Rows swapped in pairs by one turn or mirror: which row each one swaps with
The rows were stretched afterwards, more along some directions than others.
Q_691: [ 0.50  2.18 -1.49 -0.77 -3.96  0.29 -0.73  0.40  0.49  1.17 -2.26  0.00
 -0.68 -0.40  0.76 -1.96  1.55 -0.38  2.23 -0.53 -2.73  0.53]
Q_529: [ 1.44  0.42 -1.52 -2.62  1.22  2.41 -1.09 -1.30 -0.65  0.99  0.29  0.31
 -0.11 -0.54  0.19 -0.68  0.04  1.31 -0.39 -0.17 -0.56 -0.75]
Q_138: [-4.32 -3.60  0.20 -1.59  2.26  0.38  1.24  1.44 -1.95  0.39 -0.03 -0.43
 -0.01  0.41  0.95  0.38 -4.24  0.61  3.65  4.51 -3.63  1.83]
Q_952: [ 1.01  0.83 -1.32  0.23 -1.42 -1.45 -2.14 -0.24  0.99 -4.19  2.31  0.05
  1.18  1.22 -1.62 -0.27  0.32  0.34  0.88 -1.26  0.52 -0.33]
Q_262: [ 1.08  2.14 -1.70  2.56 -3.51  2.87  2.88  0.68 -1.65 -1.84 -1.36  1.74
 -3.12  0.09  1.57 -1.05  0.32  2.60  0.40 -0.29 -2.53 -1.61]
Q_149: [ 1.75  1.93  2.77  2.34 -5.99  0.23  0.17  2.20  0.57 -0.17 -1.32 -0.60
 -0.27 -0.62 -0.32 -0.81  0.70 -0.45 -0.12 -3.85 -2.76 -0.40]
Q_408: [ 0.70 -0.69  2.02  2.85 -2.63  0.58  1.06  4.76 -0.81 -0.71  0.97  0.62
  0.28  0.56  1.18 -1.02 -2.48 -1.01 -0.10 -0.26 -3.57 -0.47]
Q_34: [ 1.29 -0.21 -0.64 -3.24 -0.92  1.81 -2.05 -1.09  0.18 -1.79  0.25  0.58
  2.52 -2.20  2.32  2.08  0.39 -0.68  0.58  0.33 -1.63  1.62]
Q_225: [ 1.22 -1.31  0.54 -0.99 -0.47 -1.33  0.17  2.13 -1.00 -0.63 -1.43 -1.68
  1.87 -0.77  2.42  0.49 -0.85  0.60  2.23 -0.90 -2.63  1.31]
Q_935: [ 1.12  2.88 -0.92  1.18 -1.76  0.70 -3.67 -0.47  2.31 -1.94  1.38 -1.15
  1.15  0.22 -2.95 -0.69 -0.85 -0.76 -0.03 -2.76  0.93 -1.06]
Q_376: [ 0.97  2.67 -0.07  3.48 -3.67  2.05  0.12  1.15 -0.21  2.00 -0.84  0.99
 -2.46 -1.11 -0.92 -0.81  1.85  1.58 -0.84 -0.86 -2.72 -1.17]
Q_601: [ 0.68  2.50 -1.61 -0.82  0.34 -0.26 -2.08 -1.52  0.89 -1.70  0.04 -1.17
  0.05 -0.64  1.32  1.05 -0.59 -0.03 -0.56 -3.31 -0.32  0.44]
Q_304: [ 3.01  4.07  0.69  4.79 -6.35  2.75  1.00  0.65  0.59  0.31 -1.91  0.72
 -3.26 -0.31 -0.33 -2.58  1.98  1.67 -1.32 -2.71 -2.10 -1.92]
Q_199: [ 1.47  3.21 -1.53 -1.83 -3.23  0.89 -0.67 -1.12  0.90 -2.18 -2.71  0.61
  0.66 -0.67  2.53 -0.11  3.81 -1.20  0.01 -0.56 -2.87 -0.68]
Q_827: [ 1.33  2.70 -0.36 -0.24 -2.00 -1.38 -2.05 -1.50  1.54 -0.49 -1.76 -1.54
 -0.84  1.08 -1.81 -1.15  1.26  0.15  2.09 -2.21 -0.37  1.40]
Q_288: [-1.25 -0.89  0.45 -0.60 -0.98  2.96 -0.40  1.30  1.87  2.68 -1.83 -3.38
  0.91 -0.63 -0.74 -0.40 -4.76 -0.07  1.66 -2.49 -2.22 -0.28]
Q_469: [ 2.66  2.98  0.48  0.80 -2.57 -0.51 -2.46 -0.94  2.56 -0.39 -0.13 -3.16
 -1.39  3.25 -1.57 -2.25  0.85  0.81  1.85 -3.94 -0.75  0.60]
Q_195: [ 1.22  1.33 -1.65 -1.49 -1.20  1.00 -2.11 -0.21 -1.13  0.19 -1.42  0.60
 -1.10 -1.51  1.98 -1.51 -1.41 -0.56 -0.20 -2.33 -3.19  1.27]
Q_275: [-0.42 -1.86 -1.91  1.45 -0.96  1.39  1.25  1.17 -2.84 -0.62 -1.06  1.98
 -1.17  0.46  0.46  0.08 -0.39  1.40  0.98  1.86 -3.07 -1.42]
Q_796: [-1.04 -0.42  1.45  0.62 -0.96 -0.51  0.83  3.83 -0.78 -0.13 -2.59 -0.95
 -0.23 -0.33 -1.59 -1.25 -3.08 -1.71  1.74 -0.73 -3.34  0.52]
Q_809: [ 1.11  2.21  1.82  3.19 -4.40  1.16 -1.48 -0.26  0.96 -0.08  0.62 -0.13
  0.32  1.68 -1.59  0.25  0.47  2.26  0.59 -2.95  0.11 -0.75]
Q_316: [ 1.60  1.85 -2.61 -0.06  0.87  1.27 -2.01 -1.36  2.00 -1.15  2.71 -2.16
  0.21  0.54 -1.40 -1.06 -1.28 -1.06  1.48 -0.51 -1.35  0.25]
Q_393: [ 1.11  2.17 -1.02 -1.46 -0.52 -0.39 -1.87 -0.37  0.73 -3.14  1.74  0.71
  0.58  0.42 -1.71 -1.51 -2.29 -0.86  1.64  0.32  0.32  2.10]
Q_512: [ 0.92 -0.05  0.88 -1.88 -1.98 -1.09 -0.04  1.23  0.98 -0.36 -3.47 -1.24
  1.64  1.49  3.16 -0.16 -0.49 -0.40  1.49 -1.72 -3.34  0.45]
Q_158: [ 2.03  0.38 -0.08 -2.47 -0.79  2.29 -1.25 -0.19  0.90 -0.47 -2.85 -1.41
 -0.30  0.27 -0.19 -2.68 -1.44 -1.12  0.40 -1.16 -4.26 -0.16]
Q_237: [-0.11  1.30 -3.70 -1.84 -0.93  2.65 -3.30 -1.68  2.00  0.44 -0.65 -2.14
  1.54 -2.31  0.50  0.17 -1.89 -0.83  0.44 -2.00 -0.61 -0.15]
Q_197: [ 0.88  0.80  1.45 -1.70 -3.16 -0.34 -1.23  3.18  1.21  1.72 -3.60 -2.91
  0.05 -0.37  1.23 -2.34 -1.45 -1.09  2.66 -2.45 -5.10  1.27]
Q_853: [ 1.74  2.32 -1.94  0.46 -0.84 -0.20 -1.46 -1.19  1.23 -2.46  1.57 -2.13
  0.20  2.08  0.85  0.17  0.52  1.89  1.89 -2.45 -0.15  0.32]
Q_683: [-0.13 -0.81 -0.02  3.22 -1.09  1.15  2.36  3.32 -3.36  1.18 -0.65  1.81
 -0.41 -0.24  1.45 -0.14 -3.00  0.87  0.86  1.97 -3.11  0.04]
Q_9: [ 1.60  1.41 -0.39 -1.29 -0.66  1.39 -2.52 -3.36  1.03  2.26  0.24 -1.09
  0.05  0.92 -1.50 -0.69  1.79 -0.19  0.09 -1.44 -0.07 -0.30]
Q_666: [ 0.11  2.00 -1.25  0.84 -1.42 -1.45 -2.44 -2.23  0.86  0.47  2.26  0.53
 -0.51 -0.31 -0.94 -1.47  0.74  0.15  0.92 -1.32  1.11  0.82]
Q_867: [ 0.39 -0.14  1.30 -2.67  0.32  0.14 -1.04  0.72  2.68 -0.53 -0.31 -3.99
  0.15  0.48 -2.24 -1.52 -2.65 -0.98  1.55 -0.77 -2.94  0.89]
Q_700: [ 1.77 -0.23 -1.54 -2.63  0.63 -0.73 -0.93  0.21 -0.59 -2.03  0.26 -0.25
  1.25  0.00  1.73  0.62 -0.63 -2.00  2.25  0.93 -2.85  1.66]
Q_594: [ 0.08 -1.45  0.83 -0.87 -0.01  0.15  1.53  1.17 -1.79  0.55  0.56  0.49
  1.19  1.42  2.08  0.47 -1.38  0.37  0.00 -0.58 -0.22 -1.07]
Q_726: [ 2.36  1.49  0.53  2.89 -1.77  1.61  2.14  0.17 -1.77 -1.63  1.48  2.92
 -0.36  0.61 -0.04  0.00 -0.67  0.51 -2.28 -0.57  0.76 -2.83]
Q_517: [-1.51 -1.41 -1.16  0.50  1.29  1.94  2.67 -0.03 -3.01 -1.27 -0.62  2.37
 -2.86 -1.30  1.57  1.03 -1.29  1.57  0.87  3.86 -4.29  0.44]
Q_341: [ 1.99  2.07  1.14  0.67 -1.27  2.08 -2.25 -2.62  1.78  1.82 -0.04 -0.86
  0.80  0.33 -1.58 -1.27  0.20  1.36 -0.63 -1.33  0.92 -1.16]
Q_289: [-1.61 -1.87 -0.29  2.63 -0.75 -0.50  2.94  2.77 -2.17 -1.20 -0.47  1.24
 -1.20  0.56 -1.37 -1.86 -1.98 -0.14  2.87  4.30 -3.02 -0.72]
Q_36: [ 1.30  3.56 -0.05  4.46 -2.74  0.55 -1.24  0.92 -0.40 -0.18  1.71 -0.12
 -0.43  0.62 -2.34 -3.10 -0.85  1.19 -0.66 -2.82 -0.35 -0.44]
Q_136: [ 1.74  1.52 -1.15 -1.45  0.52  2.36 -2.35 -1.92  2.62  3.33 -1.54 -3.75
  1.41 -1.72 -0.22 -0.46 -0.41 -0.85 -1.55 -1.96 -1.12 -1.18]
Q_69: [ 1.89  1.15 -0.15  0.82 -1.20  0.53 -3.04 -0.80  2.83  0.12  1.88  0.10
  1.01  0.39 -0.46 -0.51 -0.47  2.23 -0.97 -2.39  0.50 -1.46]
Q_812: [-0.06  0.93 -1.05  0.38  2.13  0.69 -1.52 -1.96  1.01 -0.14  2.76  0.56
  1.39 -1.39 -3.65 -0.82  0.28 -0.94 -0.41  3.02  1.28 -0.27]
Q_91: [ 1.83  1.97 -0.60 -2.23 -0.69  3.39 -2.72 -3.07  2.41 -0.15  0.43  0.95
  1.00  0.47  0.28  0.30  1.26  0.99 -1.69 -0.43 -0.79 -1.09]
Q_596: [ 2.38  0.53  2.07  1.51 -0.40 -0.28 -0.68  0.18  1.66 -0.89  1.51 -2.14
  1.67  2.37 -1.44 -2.19 -1.28  0.30 -1.04 -2.35 -0.39 -1.81]
Q_954: [-0.20 -2.19  2.30  2.75 -0.38  0.01  1.40  1.13 -3.14 -1.83  1.22  1.77
 -1.39  1.31  0.03 -0.27 -3.45  2.32  1.13  0.80 -2.75  1.10]
Q_384: [-1.01  2.33 -0.47 -0.72 -2.25  2.13 -2.86 -0.58  1.55 -0.86 -0.69 -0.63
  1.79 -2.92  0.93  0.87 -2.10 -0.44 -0.63 -2.15 -0.32  0.56]
Q_901: [ 1.06 -0.02  1.22  4.49 -4.29  1.51  0.42  2.25  0.42  2.31 -0.53 -0.60
 -2.20  1.18  0.37 -1.53 -1.02  3.17  0.98 -3.18 -2.32 -0.65]
Q_145: [-0.60 -0.52  1.92  0.44 -2.75 -0.37 -2.87  1.35  2.20  0.39  0.14 -3.19
  0.90  1.73  0.85 -1.15 -3.04 -0.12  3.15 -2.87 -1.46  1.84]
Q_398: [-2.77 -3.23  0.53  0.96  0.51 -0.39  1.55  2.51 -0.14 -2.24  3.33 -1.26
  0.10  1.66 -1.77 -0.39 -4.70  1.16  3.46  2.57 -2.08  0.41]
Q_961: [-1.03 -0.35  0.05 -0.02 -0.05  0.99  1.05 -2.36 -0.17 -2.11  1.61 -0.25
  1.99 -1.01 -1.19  2.23 -0.03  0.27  1.76  2.72  1.96 -0.21]
Q_201: [-1.12 -0.79  1.81  3.24 -4.50  2.06  0.36  2.49 -2.50  0.64 -2.44  1.79
 -3.25 -1.02  0.47  0.39 -2.33  1.73  2.01 -1.61 -5.39  1.20]
Q_239: [-0.90 -0.07 -1.57 -3.14  1.56  0.21 -2.77 -1.14  4.72  0.55  3.70 -3.83
  3.06 -1.38 -2.14 -1.21 -2.16 -1.39  2.47  1.03 -0.03  1.41]
Q_777: [ 1.80  0.98  0.26 -0.51 -0.55  1.08 -1.18 -2.53  0.70 -3.09  0.75  1.36
  0.61  1.67 -1.64 -1.59 -1.39 -1.13 -0.02  0.35  1.86  0.12]
Q_781: [ 1.15  1.77  0.66  4.59 -2.99  0.97  3.51  1.76 -0.39 -2.70  0.54  0.47
 -1.93  1.24 -1.72 -2.40 -2.93  0.19  0.28 -1.35 -0.96 -2.10]
Q_856: [ 0.02 -2.38 -1.80 -3.93  0.09 -0.09 -1.69  0.87  0.34  1.23 -4.44 -0.91
 -0.55 -0.03  2.56 -0.90 -2.05  0.31  4.09  0.59 -5.62  1.98]
Q_686: [-0.63  0.05  1.07  2.80 -2.38  0.42  2.09  2.23 -3.12 -2.14 -1.61  1.20
 -2.94  1.59 -2.44 -3.67 -3.04  1.35  3.29  1.33 -4.09  1.82]
Q_422: [ 2.11  2.33 -1.42 -1.28 -3.04  0.49 -3.88 -1.74  3.76 -0.41  0.27 -1.65
 -1.18  0.43 -1.11 -2.62  0.53  0.86  2.22 -3.30 -0.47  1.88]
Q_352: [-0.29  1.05  1.55  2.51 -5.07  3.56 -0.33  0.57  0.95  0.04 -0.14  1.32
 -1.73 -0.77 -0.10 -2.21 -1.83  0.90 -0.03 -0.71 -1.12 -0.63]
Q_311: [ 0.91  1.70  1.90  2.17 -2.01  1.46  0.81 -1.35 -0.25 -2.03  0.04  0.94
  0.24  3.49 -0.13  1.05  1.71  2.04 -1.15 -1.56  0.12 -2.88]
Q_932: [-1.00  1.22 -1.60 -2.19 -1.29  1.49 -1.02  2.05  0.62  1.93 -0.12 -2.82
  1.41 -2.13  1.60  1.25 -0.35 -1.84  0.85 -2.01 -2.11 -0.71]

Q_225 is swapped with Q_529
Q_195 is swapped with Q_954
Q_666 is swapped with Q_201
Q_422 is swapped with Q_901
Q_311 is swapped with Q_199
Q_726 is swapped with Q_700
Q_812 is swapped with Q_796
Q_691 is swapped with Q_809
Q_262 is swapped with Q_853
Q_856 is swapped with Q_69
Q_91 is swapped with Q_512
Q_288 is swapped with Q_239
Q_781 is swapped with Q_316
Q_138 is swapped with Q_384

Rows swapped in pairs by one turn or mirror: which row each one swaps with
The rows were stretched afterwards, more along some directions than others.
Q_807: [-1.32  0.15  4.22  3.95 -3.84  2.93  1.42 -1.81  1.27 -1.39  2.36 -2.96
  1.27 -0.58 -3.12 -2.22  0.51 -0.05  0.11]
Q_461: [-6.89 -0.83  0.48  3.10 -2.88  1.27  3.15 -1.04 -0.38 -0.01  1.69  0.64
 -0.24 -3.43 -2.90 -2.10 -1.57  1.20 -3.36]
Q_945: [ 0.69 -1.68  5.99  4.63 -4.01  1.17  1.64  2.19 -1.41 -0.28 -3.04 -0.65
  0.86 -0.67 -1.94 -3.66  6.03  0.79  0.26]
Q_849: [-0.93 -1.03  4.72  3.26 -4.87  1.92  0.85 -2.08  0.75 -1.98  1.61 -3.82
  1.81 -0.33 -2.78 -3.86 -0.51 -1.06  0.06]
Q_840: [ 1.63 -3.09  3.50  3.78 -3.55  0.54 -0.83  1.85 -0.97 -1.46 -2.45  0.51
  1.59 -3.37  3.06 -2.06  3.62  1.77 -3.36]
Q_506: [-0.28 -3.97  5.13  1.93 -6.17 -0.76  3.04  0.84 -4.25 -0.01 -4.76 -1.70
  1.17 -0.46 -2.63 -6.01  4.82  0.56 -0.12]
Q_468: [ 1.19 -3.56  4.31  2.74 -4.63 -0.46  0.10  0.50 -1.44 -0.31 -4.31 -1.15
  2.82 -3.44  1.61 -4.06  6.42  2.42 -1.27]
Q_324: [-2.44 -3.74  2.91  1.24 -3.42  1.14  1.90 -2.53 -1.53 -1.48 -1.92 -3.01
  1.79  0.06 -2.66 -4.11  0.88 -0.69 -0.58]
Q_548: [-2.47 -3.39  3.54  1.10 -3.07  1.13  1.26 -2.72 -0.81 -1.63 -1.18 -2.88
  1.92  0.44 -2.38 -4.05  0.82 -0.78 -0.33]
Q_944: [-1.23 -0.90  4.01  1.61 -2.52 -0.10  2.51 -1.79  1.05 -4.45  1.26 -1.24
  2.44 -3.33 -0.76 -1.18 -1.36 -1.10 -2.40]
Q_178: [-3.42 -2.10  3.59  3.48 -4.97 -0.23  3.48 -1.38 -0.53  0.75  0.43 -1.72
  3.58 -4.24 -5.15 -4.64  3.38  1.82 -0.15]
Q_30: [ 0.34  0.79  4.19  1.77 -3.37  0.57  1.21 -1.27 -0.94 -0.82 -2.87 -0.06
 -0.18 -0.74  2.53 -2.26  1.46  0.79 -2.93]
Q_618: [ 1.82  0.46  2.20  1.75 -5.77  1.93  0.99 -1.08 -2.69  0.15 -2.19  0.59
  0.24 -1.20  2.21 -4.22  0.90  1.54 -3.20]
Q_515: [-2.09 -3.57  0.42  1.63 -8.04 -0.58  1.71 -1.91 -2.75 -0.33 -0.91 -0.72
  3.34 -4.78 -3.76 -5.18  0.65  2.05 -2.60]
Q_5: [-4.87  0.27  4.74  5.73 -2.38  5.68  6.23  1.05 -0.44 -0.57  1.98 -0.01
 -0.47 -2.54 -1.39  0.07  0.15  2.44 -3.83]
Q_542: [-1.27 -2.96  2.40  5.71 -5.54  6.54  4.61 -0.97 -2.34  1.66  2.02  0.36
  3.53 -4.48 -0.23 -2.16  4.35  3.69 -1.86]
Q_769: [-3.13 -3.61  3.73  6.02 -5.44  4.42  5.22 -1.03 -0.75  0.84  2.78 -0.83
  4.54 -5.37 -2.51 -2.70  4.82  3.54 -1.16]
Q_603: [-0.18 -5.87  2.89  3.07 -8.52  1.11  2.77 -2.87 -2.33 -2.62 -0.31 -1.79
  5.39 -5.77 -0.44 -4.32  1.79  1.24 -2.39]
Q_896: [-0.05 -4.03  2.94 -0.05 -1.60 -2.11  2.28 -0.72 -2.78 -1.17 -5.13 -0.56
  0.47 -1.89  0.05 -2.61  2.85 -0.66 -0.65]
Q_695: [-2.46 -2.51  0.79  1.73 -7.52 -0.33  2.00 -1.17 -2.88  0.29 -1.30 -0.26
  2.56 -4.55 -4.51 -5.35  0.73  1.41 -2.55]
Q_833: [-1.52 -1.60  7.64  2.98 -2.39 -0.60  1.94 -1.57  0.85 -4.32 -3.38 -2.43
  1.66 -1.84  1.52 -0.98  2.95 -0.12 -3.10]
Q_336: [-5.24 -0.66  4.17  5.68 -2.46  4.19  5.85 -0.20 -0.54 -0.85  1.91 -0.87
  0.56 -2.85 -0.98 -0.70  0.08  2.27 -3.81]
Q_891: [-5.13  0.17  3.60  5.79 -3.11  5.41  5.97  0.18 -0.74 -0.66  2.03  0.46
 -0.13 -3.16 -0.41 -0.59  0.01  2.77 -4.23]
Q_374: [-4.80  0.42  5.04  5.80 -2.69  5.60  6.23  1.44 -1.12 -0.22  1.14 -0.21
 -0.90 -2.63 -1.39 -0.07  0.73  2.49 -3.78]
Q_279: [-2.36 -6.39  3.39  2.99 -8.16 -1.31  1.65 -0.97 -1.29 -3.94  0.33 -1.41
  4.06 -6.51  0.78 -3.47  3.17  0.91 -2.02]
Q_358: [-1.94 -0.43  4.31  3.75 -3.73  2.42  1.54 -1.76  1.37 -1.65  2.77 -3.85
  1.89 -1.20 -4.21 -1.98  0.52 -0.27  0.36]
Q_214: [-2.93 -5.19  7.85  5.63 -5.21  1.40  1.26 -1.33  1.67 -6.10  0.38 -3.45
  4.81 -4.64  1.47 -1.23  3.54  0.35 -3.52]
Q_416: [-2.71 -5.51  8.00  5.75 -4.94  2.12  2.07 -0.92  0.96 -5.47 -0.60 -2.70
  4.54 -4.44  2.44 -0.58  3.27  0.47 -3.88]
Q_733: [ 0.48 -2.27  4.72  4.37 -5.20  2.83  3.61  2.57 -1.85  1.21 -2.93 -1.16
  1.14 -2.91 -0.53 -3.40  4.80  3.46 -1.73]
Q_815: [-1.59 -0.09  3.59  3.61 -4.73  1.76  1.07 -1.59  2.35 -1.71  3.70 -2.83
  1.84 -2.15 -2.80 -2.18  0.19 -0.10 -0.09]
Q_829: [-3.39 -3.97  3.95  6.13 -5.69  4.17  5.70 -1.00 -1.06  0.50  1.82 -1.42
  4.37 -5.83 -3.07 -2.81  4.85  3.02 -1.06]
Q_309: [-3.00 -0.34  5.38  5.53 -3.54  5.48  6.04  1.37 -1.13 -0.44 -0.09 -0.50
  0.14 -1.89 -0.06 -0.72  2.10  2.66 -3.59]
Q_929: [ 1.99 -2.29  3.15  1.84 -2.39 -1.92  0.19  1.11 -1.73 -0.87 -4.85  1.17
 -0.48 -2.82  2.71 -2.37  3.02  0.71 -2.19]
Q_231: [-2.25 -2.35  4.06  0.83 -5.95 -0.72  1.69 -2.73  0.65 -4.17  1.86 -2.50
  2.74 -3.47 -1.63 -2.91 -1.57 -0.75 -3.10]
Q_552: [-0.56 -6.01  3.95  5.22 -6.54  2.52  2.26 -3.48 -0.32 -4.12  1.50 -1.67
  5.58 -6.81  3.39 -2.03  3.31  0.93 -2.20]
Q_578: [ 0.42 -2.33  4.64  3.99 -3.95  0.70  1.57  2.54 -1.81  0.38 -2.99 -0.73
  0.66 -1.03 -2.29 -3.21  5.27  0.83  0.20]
Q_978: [-1.72 -3.58  2.82  0.84 -8.23 -0.90 -0.58 -2.97 -0.04 -2.39  2.19 -1.63
  2.07 -4.16  1.57 -3.54 -0.81  0.51 -3.52]
Q_25: [-0.70 -0.28  5.35  4.95 -1.30  1.72  1.92  2.13  0.49 -1.71 -0.89 -0.10
  0.76 -2.10 -2.97 -0.98  4.07  0.11 -0.65]
Q_194: [-1.85 -3.55  3.56  4.48 -7.07  0.36  3.11 -0.39  0.05 -2.48  1.64 -2.09
  2.62 -4.93 -1.38 -2.28  2.26  0.83 -0.27]
Q_326: [-7.29 -0.76  1.20  3.58 -3.28  1.53  3.20 -1.40 -0.46 -0.39  1.80  0.61
 -0.05 -3.19 -2.65 -2.39 -0.80  1.63 -3.61]
Q_72: [-1.02 -5.44  3.31  3.79 -6.10 -0.36 -1.96 -2.83  1.01 -2.26  1.40 -1.83
  2.74 -5.11  4.65 -2.39  3.61  1.41 -2.72]
Q_592: [ 0.30 -3.43  3.59  0.18 -1.76 -2.08  2.10 -0.11 -2.59 -1.54 -5.68  0.31
 -0.78 -2.14  1.31 -2.43  2.24 -0.50 -1.21]
Q_639: [-0.74 -0.62  3.84  2.80 -3.47  1.99  0.60 -1.68  1.19 -1.91  1.74 -3.05
  1.54 -0.13 -2.62 -2.80  0.00 -0.56  0.17]
Q_600: [-1.17 -4.60  3.70  4.16 -5.43  1.07 -1.24 -2.25  0.79 -1.97  1.50 -1.15
  2.53 -4.55  5.79 -1.66  3.45  1.83 -2.93]

Q_231 is swapped with Q_30
Q_309 is swapped with Q_815
Q_374 is swapped with Q_358
Q_695 is swapped with Q_896
Q_194 is swapped with Q_733
Q_326 is swapped with Q_548
Q_214 is swapped with Q_600
Q_603 is swapped with Q_929
Q_592 is swapped with Q_515

